Rotation paths and how fast each direction turns (degrees per step)
Each turn is a multiple of 5 degrees from 10 to 175, or 0.
Each row of a path follows its step; steps can be skipped.
path 1
step 0: -2.123  1.745  -2.151  5.016  0.912  3.768  -0.954  -1.831  1.074  -0.976  3.489  3.639  1.936  0.018  -5.892  -3.895  -0.425  -1.597  -0.059  0.299  -0.033  0.529  3.520  3.841  0.611  0.471  1.026  2.321  1.629  -4.714  -3.900  -3.110  0.551  -1.024  -3.251  2.859  1.550  -1.274  3.938  0.381  -0.884  0.783
step 1: 2.077  -1.834  1.138  0.024  -3.192  -3.409  3.222  -1.425  -1.358  -2.613  -0.027  -2.752  0.723  2.587  0.826  2.903  -1.093  -5.452  2.121  2.250  0.495  1.708  3.522  1.051  3.133  3.663  -1.025  1.069  0.373  -0.737  -3.708  -2.715  -0.963  -4.684  -1.234  -5.074  1.774  1.586  1.449  -1.902  -3.119  -3.877
step 2: 3.380  0.998  -4.429  2.208  1.000  0.657  0.738  -1.461  -1.795  0.616  -3.791  0.061  0.310  -1.695  -0.430  -1.245  6.273  -3.420  -4.267  0.154  -1.373  -1.495  -1.360  0.316  -0.124  -1.808  0.815  -3.795  0.250  -0.403  -0.863  -4.664  3.150  -2.715  5.014  -0.951  -1.250  4.395  1.247  2.605  -3.567  0.950
step 3: 3.656  1.314  4.152  -0.444  -2.798  0.850  -1.764  -4.648  2.863  1.390  0.123  -1.644  2.547  -4.766  0.482  2.481  1.677  1.317  0.222  -1.301  0.682  -1.783  5.158  0.633  -0.682  -0.327  4.046  0.041  2.458  3.987  -4.061  -1.229  0.181  -3.276  -1.573  3.697  2.285  -0.700  -2.807  4.209  0.464  0.064
step 4: -1.741  3.861  -2.378  -0.503  1.024  2.149  2.757  -4.317  1.041  0.887  2.608  -4.779  1.833  3.099  -5.692  -1.191  0.847  5.735  -1.514  4.031  -0.072  1.787  1.118  -0.684  1.282  2.526  0.459  -0.435  4.492  -1.793  -3.370  0.084  0.628  1.834  3.373  -1.470  1.827  -0.282  1.201  0.406  -1.210  -2.738
step 5: 2.036  -5.229  0.288  3.842  2.017  -1.932  3.320  -3.645  -0.883  -1.815  -2.407  -3.211  3.847  -0.507  1.244  0.623  1.011  -2.296  3.261  3.521  1.015  -2.714  0.788  -0.185  0.103  4.971  2.973  5.282  0.738  -3.159  -0.550  -0.961  -0.560  1.870  1.350  -0.827  -3.780  2.253  -0.224  1.609  2.567  1.983
step 6: 3.805  0.927  -4.852  3.059  -1.258  0.470  -3.808  -3.501  -0.930  -0.334  0.693  3.959  3.443  0.901  0.353  4.825  3.424  2.289  0.881  -1.983  0.386  -2.566  2.461  0.186  2.073  -3.078  -5.654  -1.127  0.868  -2.936  -0.407  -2.962  -1.198  -0.625  2.852  -0.217  -1.578  1.464  1.129  0.459  3.290  -2.801
step 7: 0.901  1.499  1.516  4.324  -3.943  -0.416  4.182  -4.065  1.792  1.072  -1.162  -1.146  3.131  1.845  1.276  -0.219  1.379  2.896  -1.036  -3.776  -1.497  0.456  2.416  1.800  -2.868  -1.517  4.235  3.688  -4.871  0.238  2.610  -3.589  -1.554  -0.603  0.469  -0.547  4.704  -2.055  -0.595  -0.332  -2.634  -3.195
step 8: 1.371  -3.740  -4.028  1.015  -5.825  0.784  -0.409  -3.517  4.684  -2.186  3.093  -4.303  1.023  -0.501  -4.759  -2.481  0.051  0.055  -0.878  -1.084  -2.710  -0.552  -4.412  -2.256  -0.907  2.270  -2.673  -0.288  2.157  0.073  -0.004  -0.854  1.266  -2.138  1.201  -4.365  -0.802  -2.968  -0.611  3.028  -1.026  1.409
step 9: 2.958  1.458  2.399  1.530  0.992  1.856  2.404  -2.051  -1.705  -2.254  -4.053  -1.167  -0.068  -0.225  -1.358  0.379  2.524  -2.036  2.265  -2.808  1.329  -3.446  -1.877  -4.204  5.093  2.958  2.161  1.084  2.793  3.460  1.218  -4.111  2.565  1.562  0.873  -0.900  2.253  -2.402  1.375  -1.344  6.555  -0.413
0.316  0.732  0.368  -0.648  -0.050  0.840  0.601  0.006  -0.451  1.069  -0.249  -0.455  -0.297  1.809  0.202  1.354  -0.281  -0.037  -0.103  -0.611  0.541  0.373  -0.391  -1.273  0.209  -0.414  -1.952  -0.224  1.011  0.707  -1.155  0.263  -0.412  -1.007  0.256  -0.539  -0.179  -0.283  0.098  -0.536  0.820  -1.443
145
1.413  -0.011  0.442  0.637  -0.666  -0.769  0.398  -0.067  -1.407  0.323  0.320  1.437  -0.097  0.381  1.266  1.214  0.912  -0.401  -0.242  1.539  -0.527  0.102  -0.806  1.246  1.302  0.027  -0.543  0.254  -0.491  -0.292  -0.349  0.140  -0.111  0.756  -0.232  -0.055  -0.628  -0.205  1.379  -0.663  -0.464  0.374
80
-0.745  -0.458  -0.730  1.201  -1.897  0.968  -0.860  1.049  0.224  -0.323  -0.354  -1.082  -0.108  0.278  0.164  0.215  0.477  0.049  0.091  -1.469  -0.526  -0.655  -0.972  -0.446  0.454  -0.242  -0.403  1.255  -0.710  -0.538  0.613  0.129  0.276  1.022  -1.265  -0.312  0.631  -0.614  0.785  -0.792  0.657  -0.225
35
0.493  -1.040  0.518  -0.448  -1.174  0.131  1.441  0.111  0.067  -0.508  0.423  0.485  0.133  -0.181  -0.589  -0.399  1.066  -0.622  -0.580  -0.541  -0.686  0.386  -0.742  -1.525  1.274  -0.914  0.719  -1.878  -0.540  0.894  -0.584  -0.201  0.424  0.274  -0.742  0.066  0.660  0.098  -0.971  0.761  -0.698  -0.295
60
-1.076  1.086  0.566  0.287  -0.527  0.536  -0.249  0.427  0.988  0.134  -0.932  1.028  -0.795  -0.108  -1.513  1.422  -0.416  -1.063  0.306  0.981  -0.771  0.186  -0.093  -0.302  0.127  0.263  -0.210  0.671  -0.842  0.071  -0.029  1.246  0.711  -0.249  -0.055  0.801  -0.306  1.934  -0.699  -0.253  -0.709  -0.160
10
0.744  0.796  -2.348  -0.396  -0.932  -0.306  -0.266  1.340  0.354  -0.537  0.241  -0.075  0.721  -0.529  -1.080  0.603  -0.303  0.826  -0.758  0.669  0.559  1.102  -0.719  0.482  -0.200  0.308  -0.816  -1.582  0.248  -1.206  0.115  -0.167  0.808  -0.085  0.084  0.512  -0.780  -0.484  -0.359  0.041  0.225  -0.331
170
-1.006  0.337  -0.184  0.134  0.710  -0.507  -0.482  -1.161  -0.172  -0.431  -1.208  -0.081  -0.151  0.976  0.815  1.031  0.224  -0.492  -0.705  0.531  -0.045  1.956  -0.612  -0.148  0.166  -0.132  1.083  0.396  -0.547  -0.388  -0.187  -1.014  0.564  -0.533  -1.048  0.287  0.500  -1.129  -1.215  0.381  1.374  0.764
175
